In the rows, 128 means zero.
Rotation paths and how fast each direction turns (degrees a step)
Each turn is a multiple of 5 degrees from 10 to 175, or 0.
Each row of a path follows its step; steps can be skipped.

step 3: [117 130 136 125 128 130 137 147 132 119 129 119 122 126 127 141 123 126
 128 117 133 127 129 120 134 122 131 135 134 129 129 125 129 123 132 131
 133 132 125 118 132 125 126 138 134 133 128 131 134 129 121 116 148 136
 120 122 133 119 140 130 119 133 137]
step 11: [125 141 139 124 124 137 128 123 123 121 131 132 135 127 133 123 121 134
 125 114 133 130 124 127 127 115 122 119 140 123 139 125 126 122 141 139
 127 129 130 131 130 123 116 127 117 130 134 121 137 129 120 129 134 133
 118 123 136 111 140 125 123 132 133]
step 17: [120 123 140 137 128 134 130 134 126 139 120 134 127 130 122 125 115 130
 132 119 127 137 130 124 133 127 141 135 122 128 131 130 131 130 143 118
 138 133 138 132 134 121 133 144 137 126 141 125 134 124 126 127 142 132
 118 123 119 124 133 129 124 129 135]
step 21: [134 134 148 128 139 124 120 130 134 117 124 125 131 133 123 131 128 126
 128 122 143 123 122 135 118 121 123 140 135 132 133 127 135 132 142 119
 125 135 128 123 137 118 126 121 128 120 129 122 128 126 117 124 137 138
 129 120 128 122 138 126 117 134 130]
step 22: [131 126 137 126 133 141 140 137 121 129 121 135 124 140 126 135 121 126
 131 121 134 133 129 119 128 121 123 122 131 112 133 129 132 113 123 133
 126 139 126 129 129 120 124 136 135 134 141 115 132 131 127 125 138 130
 110 136 132 128 135 124 122 128 129]
step 26: [135 135 139 129 138 129 129 126 130 128 115 117 122 123 136 122 133 117
 133 112 128 139 132 125 134 121 129 140 138 129 132 125 121 119 140 125
 128 126 131 132 125 126 125 126 130 133 131 125 135 130 127 128 141 150
 126 127 133 134 126 122 123 138 135]
step 31: [135 132 138 140 138 137 124 125 127 124 119 133 136 123 134 131 115 115
 120 121 133 125 129 122 124 126 132 141 133 126 135 123 126 140 127 126
 132 137 129 136 133 127 121 137 132 132 123 117 141 117 122 134 140 133
 126 129 127 131 141 123 127 128 139]
Speeds:
[128 131 129 127 127 129 128 130 126 129 128 127 128 130 128 128 130 127
 131 129 129 123 127 128 128 126 126 128 128 130 131 127 127 130 128 126
 127 125 128 129 127 129 128 129 128 123 131 131 127 126 128 129 127 129
 129 126 129 129 128 128 130 127 127]
155
[127 129 130 125 129 126 128 130 126 127 129 128 128 126 126 128 127 126
 129 129 129 130 131 129 128 127 128 126 127 127 127 126 124 125 129 132
 127 127 127 129 125 127 126 128 128 127 129 130 126 127 125 124 130 130
 126 128 127 129 128 128 126 129 124]
95
[131 129 126 128 129 128 130 127 130 129 127 127 126 128 127 127 131 128
 131 128 127 131 126 128 126 128 128 126 128 126 130 126 127 127 129 130
 128 127 127 128 129 128 127 128 126 128 129 127 128 130 130 127 128 128
 126 128 134 128 127 124 128 125 128]
100
[130 129 129 124 128 127 127 130 133 130 129 128 128 128 127 129 129 131
 128 129 128 128 131 126 127 127 126 128 127 133 124 130 128 128 131 128
 129 130 127 126 126 128 129 130 130 127 125 128 128 128 129 127 128 129
 129 127 128 127 129 127 127 127 129]
160
[129 127 131 128 125 129 128 130 128 132 128 127 128 125 131 130 125 130
 129 127 129 126 129 126 131 131 127 127 124 127 130 127 128 128 129 129
 130 129 129 129 130 128 127 129 126 126 127 125 127 127 128 129 129 125
 127 129 128 129 124 128 128 128 127]
135
[127 126 127 128 126 127 128 129 127 130 128 127 128 130 126 131 128 132
 126 129 127 127 128 127 125 126 129 126 125 125 127 127 129 130 128 128
 129 126 127 131 128 128 127 128 127 130 130 128 127 126 128 127 131 129
 127 126 131 128 131 130 128 131 131]
55
[129 130 131 131 126 129 124 128 128 129 131 129 132 128 127 127 132 128
 127 130 131 130 126 129 129 129 130 125 129 130 128 128 125 131 126 129
 128 130 129 127 127 126 131 128 127 128 129 127 127 128 128 127 130 127
 126 127 128 127 127 127 129 129 130]
110

step 0: [118 137 128 125 123 112 125 122 132 121 118 121 133 115 121 117 126 132
 125 128 131 138 128 120 130 131 131 120 127 116 133 115 128 123 122 123
 125 131 130 129 129 130 131 118 135 121 113 131 123 139 134 128 134 130
 125 120 136 116 126 120 121 135 132]
step 14: [126 118 138 126 122 123 137 123 124 117 116 116 143 126 131 118 125 128
 119 130 130 133 134 122 122 130 130 125 119 117 135 129 130 122 120 133
 137 119 133 130 123 125 124 123 126 129 119 126 139 133 127 127 138 132
 127 116 139 134 133 126 121 133 123]
step 16: [120 129 132 131 120 125 122 118 128 134 122 127 126 132 133 130 126 121
 118 112 126 135 120 131 134 126 134 121 128 133 119 123 137 133 115 127
 133 140 127 132 125 136 132 135 130 124 116 134 131 136 132 118 142 137
 137 117 123 117 129 120 130 134 127]
step 20: [123 120 145 130 124 114 122 128 137 123 133 131 140 119 132 126 138 124
 122 126 125 135 138 132 123 136 130 130 129 131 138 131 133 133 113 125
 133 131 129 122 132 124 119 125 121 127 125 128 126 134 124 133 140 125
 135 116 134 121 129 122 125 139 139]
step 24: [123 128 129 129 132 123 128 126 127 131 124 131 129 120 135 123 127 128
 121 114 124 134 122 136 132 137 134 126 135 126 118 130 125 133 119 130
 142 124 124 126 110 130 110 135 123 129 117 135 128 129 146 127 125 133
 132 120 127 124 138 125 125 137 125]
step 29: [120 125 134 140 133 125 109 120 133 129 128 130 132 125 136 124 128 130
 120 122 125 138 127 125 127 127 140 114 130 134 135 119 128 122 125 127
 132 132 133 131 126 129 124 136 116 125 124 123 124 140 129 132 136 127
 133 110 126 120 126 127 133 141 127]
step 32: [116 121 135 135 135 128 132 117 131 129 117 130 132 121 127 118 126 130
 133 121 113 140 135 129 113 126 129 124 130 128 126 130 130 126 117 127
 136 130 132 123 119 125 121 126 117 122 119 129 129 129 136 130 132 130
 128 108 136 120 125 127 131 126 134]
Speeds:
[125 128 126 129 129 129 128 129 130 127 130 130 130 127 131 126 129 128
 129 128 128 127 130 127 128 128 128 127 127 128 126 127 125 127 130 125
 128 129 128 129 126 127 126 128 126 128 127 128 130 128 131 129 124 125
 128 128 125 125 127 124 129 125 127]
125
[127 128 128 126 129 128 127 130 127 127 131 132 130 128 126 123 126 127
 131 127 128 126 128 129 129 128 129 130 128 128 128 132 130 128 128 127
 129 128 130 128 132 126 128 128 130 128 126 129 129 127 125 129 128 127
 126 126 127 127 129 129 125 128 129]
140

step 3: [128 136 131 126 127 141 116 133 123 129 123 125 141 121 128 119 118 133
 126 123 131 127 128 129 126 120 140 122 131 129 124 135 130 121 117 119
 134 119 121 128 131 126 124 121 124 116 135 123 136 130 133 129 128 125
 127 133 131 130 134 125 126 117 130]
step 11: [130 138 120 133 125 129 123 123 120 122 122 124 136 127 134 122 127 127
 130 124 121 128 129 128 128 122 144 119 140 131 134 124 126 122 118 134
 127 127 121 135 125 130 128 122 121 132 126 131 120 134 121 131 124 121
 129 136 120 129 135 136 125 114 136]
step 18: [137 128 126 122 125 120 120 123 120 130 133 131 120 124 128 130 133 134
 130 126 125 114 130 127 134 132 131 128 122 127 128 121 128 139 129 141
 129 124 123 115 129 132 119 121 131 123 125 123 132 128 142 132 139 118
 138 124 138 131 124 125 125 127 133]
step 20: [130 130 125 127 137 120 132 129 120 115 124 129 126 135 116 123 121 128
 122 119 127 129 126 122 132 132 135 118 130 127 129 132 131 121 131 126
 130 128 121 120 129 127 128 124 137 125 125 123 130 116 135 131 132 143
 118 130 122 144 130 134 129 134 132]
step 22: [130 131 135 138 134 131 118 134 128 130 126 123 133 133 135 134 106 127
 129 133 129 130 129 137 124 133 136 123 141 129 124 130 125 113 122 128
 129 134 124 135 123 125 130 130 119 121 130 130 118 129 127 120 125 129
 122 130 118 128 128 128 123 128 131]
step 23: [126 121 116 122 136 128 135 124 119 123 132 141 132 131 134 141 130 131
 125 128 129 130 126 119 128 125 133 125 130 126 124 134 120 135 134 120
 126 132 135 124 124 119 134 127 125 117 139 130 127 121 128 123 121 130
 127 116 125 132 138 124 127 118 122]
step 28: [130 121 122 118 131 125 130 131 128 126 134 137 128 131 117 127 122 133
 125 119 127 128 117 120 133 136 133 128 131 129 137 129 131 126 123 132
 125 134 117 112 135 131 121 121 128 134 126 122 136 130 124 139 139 124
 122 136 125 124 131 131 123 128 139]
Speeds:
[126 128 130 128 127 128 127 126 129 129 126 129 127 127 131 129 128 128
 129 124 127 129 130 132 131 125 129 132 129 127 132 128 129 130 131 128
 126 130 129 128 126 129 128 126 128 130 127 129 128 127 128 127 128 128
 127 129 126 124 128 131 128 127 128]
145
[127 128 127 130 129 126 128 128 129 126 128 125 131 126 127 127 128 126
 130 128 125 131 128 127 128 127 126 125 129 126 129 128 127 130 130 129
 130 126 127 127 128 132 131 130 128 129 127 128 127 126 127 128 125 128
 129 130 127 129 125 130 124 130 128]
70
[126 129 128 126 128 126 130 127 129 129 127 126 129 127 131 128 129 128
 127 130 129 128 127 125 127 128 129 127 131 128 126 127 126 129 127 130
 127 129 129 128 126 128 126 130 126 133 129 127 130 129 129 131 127 128
 123 126 127 127 128 129 126 127 127]
25

step 5: [136 132 132 128 134 116 138 136 126 123 144 134 130 126 132 123 123 128
 130 138 128 124 127 114 141 126 128 120 120 129 124 118 124 143 130 124
 120 135 106 127 130 117 129 126 125 123 120 123 131 124 135 137 126 131
 127 115 136 135 129 124 126 126 130]
step 7: [124 135 124 123 125 130 143 128 128 118 130 138 128 126 129 127 118 134
 137 142 121 133 120 128 128 138 146 136 120 127 121 129 127 126 130 133
 139 131 127 145 124 114 140 132 121 128 131 125 136 121 130 127 139 128
 132 131 136 123 115 125 122 126 126]
step 8: [121 121 129 129 133 123 129 139 116 125 140 136 122 139 133 126 116 135
 143 134 124 130 127 133 129 141 135 128 122 138 117 136 131 126 129 133
 138 126 131 123 128 123 129 132 144 138 144 127 130 117 121 122 129 122
 131 124 138 132 122 127 134 122 126]
step 9: [126 109 122 134 131 124 137 129 124 124 139 134 117 137 132 136 130 122
 140 124 125 117 133 132 122 136 133 124 126 125 130 125 142 138 134 131
 128 131 129 118 127 120 137 133 135 129 129 123 130 115 130 136 139 128
 134 129 133 126 128 117 125 130 147]
step 10: [121 120 136 139 124 119 140 138 119 128 131 114 126 129 132 124 135 121
 125 134 125 140 137 135 131 119 135 133 134 129 117 127 140 134 135 128
 131 130 120 119 138 118 139 123 139 126 117 138 128 122 128 132 134 123
 134 123 134 125 127 118 129 136 136]
step 16: [116 121 133 144 127 108 145 130 124 133 130 131 113 131 130 126 121 131
 120 129 136 129 122 118 134 131 128 122 135 123 131 134 130 137 133 125
 129 132 126 116 126 128 123 121 133 124 119 124 121 133 134 114 123 134
 126 122 125 131 130 125 123 125 141]
step 28: [123 121 137 154 125 132 132 135 122 114 135 128 126 139 140 126 135 126
 128 139 127 126 122 125 133 135 130 124 124 127 126 126 134 133 119 129
 139 124 119 123 123 133 126 135 134 121 128 134 137 127 124 128 121 132
 138 130 125 138 115 128 119 120 136]
Speeds:
[128 130 129 128 130 128 131 125 129 128 125 128 128 128 129 128 125 127
 129 126 127 131 129 130 128 128 130 127 128 131 126 130 127 127 125 128
 130 129 126 127 126 129 128 127 127 130 130 127 127 129 129 128 129 126
 123 130 127 129 127 125 130 128 127]
95
[129 131 127 130 126 126 127 129 127 128 130 128 128 128 128 128 130 127
 127 128 129 127 126 127 125 131 127 129 131 129 128 129 127 126 129 124
 126 132 128 128 125 127 126 129 124 128 129 130 127 129 128 125 128 128
 125 128 128 127 130 128 131 130 130]
20
[126 125 126 129 128 126 128 126 131 127 128 132 129 127 128 128 126 130
 129 126 129 127 128 127 129 127 128 131 128 126 130 127 129 130 128 124
 127 129 130 132 128 127 129 129 126 128 125 123 128 128 130 127 128 125
 126 129 127 126 127 126 127 127 131]
160

step 6: [128 121 117 136 132 141 137 111 126 128 127 132 132 120 129 128 130 137
 120 114 134 133 124 131 137 132 119 135 122 128 120 126 125 134 115 126
 137 122 140 140 129 135 138 120 131 131 124 131 123 126 129 136 131 122
 116 124 117 132 119 127 128 139 131]
step 10: [135 125 118 133 122 135 129 118 124 128 137 129 134 119 127 127 144 133
 125 131 128 141 124 124 138 131 131 123 125 126 137 144 127 116 113 123
 132 128 122 130 133 124 127 127 125 133 132 135 123 119 131 133 119 117
 131 126 115 106 126 124 127 127 131]
step 14: [131 132 113 125 127 140 115 111 119 121 122 128 134 122 126 118 131 131
 118 118 132 131 128 126 132 135 119 137 133 122 130 128 120 140 116 126
 132 124 135 129 130 128 127 124 117 136 128 129 128 116 126 132 120 115
 132 121 134 135 121 129 120 115 126]
step 17: [135 116 129 131 118 124 125 125 122 131 128 125 137 114 124 127 132 132
 129 117 142 135 118 127 131 136 129 133 128 123 128 127 128 126 122 127
 132 124 134 135 132 137 139 118 120 154 122 133 133 116 139 132 126 127
 124 119 128 137 136 131 131 121 127]
step 27: [131 119 113 137 123 133 133 123 134 126 142 127 134 116 138 131 135 145
 122 121 127 135 123 128 133 131 121 144 129 132 131 137 127 138 118 126
 142 119 126 125 129 128 126 127 129 126 125 136 115 123 132 128 137 125
 124 114 130 133 123 120 134 131 121]
step 30: [124 120 111 133 135 137 120 126 125 132 121 128 141 121 132 136 134 137
 131 117 136 123 142 132 138 122 128 139 121 112 127 127 126 141 125 122
 137 123 137 123 128 127 127 131 130 143 121 138 126 125 127 125 134 120
 124 123 135 128 133 133 137 127 130]
step 34: [124 113 122 137 123 136 122 134 124 132 129 128 132 108 127 126 128 131
 137 131 130 136 122 126 144 124 136 123 113 134 130 135 130 132 122 129
 132 129 120 131 130 128 124 134 122 135 129 145 137 119 132 116 126 127
 129 123 112 133 123 135 132 122 133]
Speeds:
[128 126 128 128 127 126 127 130 127 127 127 126 128 126 127 128 130 124
 129 133 128 129 127 129 127 127 128 126 129 127 125 130 125 125 128 125
 129 127 126 129 127 128 129 127 128 125 131 130 128 130 129 127 124 128
 129 127 127 127 128 131 128 130 130]
135
[127 129 128 130 130 127 126 128 128 128 130 129 128 130 129 125 126 128
 131 128 128 129 123 128 129 125 129 129 130 130 127 128 127 131 128 129
 129 126 126 127 127 127 129 129 130 125 125 127 127 128 129 127 131 130
 127 126 128 129 127 129 124 128 127]
160
[128 127 129 130 127 128 132 129 133 126 129 127 129 125 127 126 125 127
 128 128 128 129 128 128 126 130 126 130 129 130 128 131 129 124 129 128
 129 127 127 129 127 128 128 125 129 128 128 126 131 128 129 128 131 126
 125 129 130 132 129 128 128 128 129]
70
[125 127 129 127 127 126 127 127 128 126 130 128 128 128 130 130 130 128
 130 125 129 132 128 129 127 125 128 127 127 128 128 129 127 127 129 124
 128 127 129 126 131 129 131 130 131 130 128 125 126 128 129 130 129 128
 126 129 130 126 129 127 130 129 128]
35

step 4: [113 130 132 126 117 128 134 120 129 124 133 131 123 128 121 121 136 132
 127 128 128 125 125 117 134 128 128 137 119 113 129 122 124 123 131 131
 125 122 130 122 127 137 117 111 136 123 129 136 130 126 134 121 122 139
 118 129 133 119 137 136 120 127 126]
step 8: [122 130 119 122 130 134 126 128 143 115 133 126 124 131 137 131 129 135
 119 132 131 130 137 130 127 119 126 122 131 116 128 119 129 139 133 120
 112 119 130 121 123 123 122 122 129 117 134 134 129 120 141 131 126 127
 128 129 128 132 130 135 130 137 135]
step 9: [139 131 116 134 128 128 126 130 128 126 123 126 130 124 133 141 127 135
 122 142 123 128 135 129 127 133 123 122 132 123 133 124 135 127 127 134
 114 129 136 136 144 134 117 140 127 115 121 129 128 117 126 135 116 126
 120 126 127 127 132 118 127 125 129]
step 10: [128 125 123 136 121 133 137 124 136 128 119 112 136 134 134 125 130 125
 116 132 128 124 139 125 130 141 130 134 126 116 131 118 130 122 127 133
 129 123 135 126 131 136 139 124 132 126 118 132 121 119 124 125 124 127
 131 123 136 136 125 139 119 121 137]
step 15: [127 124 130 124 130 141 114 117 126 126 126 127 124 118 137 137 130 133
 135 129 133 126 137 125 133 126 116 129 129 122 129 129 131 116 127 123
 131 127 128 132 123 133 126 130 125 124 126 112 136 116 132 141 128 133
 123 114 122 131 136 121 133 139 124]
step 20: [139 126 137 128 128 127 130 146 139 124 129 134 126 125 128 126 124 137
 125 133 134 126 125 134 125 120 118 133 138 130 134 122 125 135 119 119
 124 124 136 126 122 137 118 122 131 131 138 135 125 125 133 128 124 132
 131 141 127 132 120 133 132 133 111]
step 27: [125 129 130 126 124 136 129 123 131 116 123 134 131 119 129 124 139 128
 123 134 129 143 133 141 124 126 116 125 128 127 133 127 144 131 133 124
 125 113 130 128 127 137 122 132 139 124 138 122 134 127 136 134 120 126
 135 122 129 130 131 130 133 137 139]
Speeds:
[126 129 128 126 127 124 129 126 128 126 127 130 127 127 128 130 127 126
 129 130 130 126 129 126 127 128 124 130 127 129 126 125 128 129 126 127
 129 124 128 129 126 129 126 130 129 127 128 129 129 127 125 129 129 129
 128 129 129 130 126 130 129 131 129]
155
[128 125 127 130 128 125 129 130 131 125 128 127 128 128 130 128 131 127
 126 128 127 131 130 130 129 128 126 129 128 127 129 127 131 129 127 127
 126 127 129 129 128 126 128 128 128 126 126 128 128 130 126 130 127 126
 132 130 127 127 126 126 129 125 129]
40
[126 129 128 123 127 126 129 128 129 130 126 127 127 128 129 128 129 128
 128 125 128 127 128 129 131 130 125 126 125 125 125 127 127 127 126 127
 130 128 127 127 127 127 133 129 129 127 129 125 125 128 130 126 127 127
 127 127 126 128 128 127 128 128 127]
95
[129 125 127 128 127 131 128 126 129 128 126 129 126 129 128 126 128 130
 128 130 128 128 128 129 129 128 129 127 128 130 128 130 129 128 130 126
 127 127 128 127 126 128 130 131 127 127 124 128 128 126 123 125 128 128
 127 124 127 126 124 129 128 131 128]
20
[130 129 131 128 125 127 128 129 129 129 130 127 127 128 129 127 129 132
 128 127 132 128 127 129 129 129 129 126 127 127 128 127 128 131 128 129
 126 125 128 128 127 131 128 127 126 127 129 130 129 131 126 127 128 126
 126 131 131 124 129 125 128 128 129]
20

step 1: [132 127 141 133 116 136 133 129 131 116 117 128 136 123 131 122 127 118
 135 125 133 134 134 125 132 129 137 104 127 127 126 128 133 129 129 127
 137 124 127 128 136 139 130 127 128 112 130 132 126 130 130 131 129 128
 134 119 122 130 132 116 118 125 123]
step 9: [139 129 143 134 126 128 132 129 126 121 134 137 122 128 134 126 126 125
 110 123 130 135 118 128 135 132 126 122 130 121 127 135 131 136 125 137
 128 136 122 129 131 129 134 136 120 127 134 128 133 126 118 134 127 120
 128 127 135 113 113 131 130 112 137]
step 10: [134 137 123 114 122 126 136 134 125 120 122 122 139 126 131 128 128 123
 126 118 118 108 134 141 133 132 140 119 122 133 128 128 130 128 120 144
 126 118 128 134 128 128 131 131 127 119 133 125 126 129 122 133 130 131
 122 124 129 132 129 126 114 133 132]
step 11: [134 128 133 130 144 136 124 121 138 133 128 130 127 135 115 131 121 121
 124 119 133 131 117 133 133 138 132 117 127 117 130 141 123 139 124 129
 119 123 122 127 132 126 128 129 125 133 124 117 133 123 134 125 133 138
 129 132 129 113 126 131 124 139 133]
step 20: [138 130 142 127 132 126 124 128 122 126 131 127 130 124 124 143 120 110
 131 119 139 119 131 123 125 126 119 121 119 120 134 125 124 138 123 129
 125 129 114 125 121 128 126 125 122 133 135 126 129 129 136 123 128 132
 129 129 136 128 130 146 140 129 123]
step 29: [137 119 129 130 134 133 120 130 136 125 125 128 140 123 116 134 127 117
 127 113 127 130 127 121 130 125 122 127 136 120 122 131 134 133 124 119
 110 125 121 121 140 134 119 120 124 127 134 130 136 137 129 130 136 144
 132 132 128 124 125 126 120 126 129]
step 32: [136 112 128 129 129 129 133 132 128 119 119 137 115 123 125 143 113 117
 116 127 135 136 124 130 135 124 128 121 125 125 124 124 129 133 122 123
 123 133 131 133 132 126 119 127 123 118 129 132 130 131 134 118 136 136
 126 125 115 117 131 125 130 120 130]
Speeds:
[127 127 128 126 127 125 128 126 128 132 129 126 126 130 132 126 128 127
 125 126 131 126 128 129 126 130 129 126 130 127 129 128 127 128 129 129
 127 129 125 131 129 125 130 129 127 128 130 126 128 129 129 129 126 130
 130 130 131 129 128 127 128 130 129]
10
[129 128 129 125 127 133 128 129 127 127 128 125 127 129 127 130 130 127
 129 128 130 128 130 128 127 127 126 128 129 129 125 129 128 126 129 129
 128 127 126 127 126 131 129 130 129 128 128 129 129 130 125 129 130 131
 130 127 130 132 130 126 128 130 131]
155
[129 128 130 128 127 128 128 128 125 130 130 129 127 130 126 128 127 130
 132 130 130 131 127 129 128 132 130 125 128 128 130 129 129 128 125 128
 127 129 128 127 125 126 129 127 129 127 126 127 130 131 128 128 128 129
 129 126 127 128 128 130 129 124 131]
170
[129 131 128 129 128 131 129 125 128 129 127 127 129 126 128 128 130 128
 128 129 128 126 127 128 129 131 130 130 125 129 127 131 128 128 130 128
 126 126 129 130 127 130 130 130 126 129 132 125 129 128 126 126 128 126
 130 126 128 124 130 130 130 128 128]
10
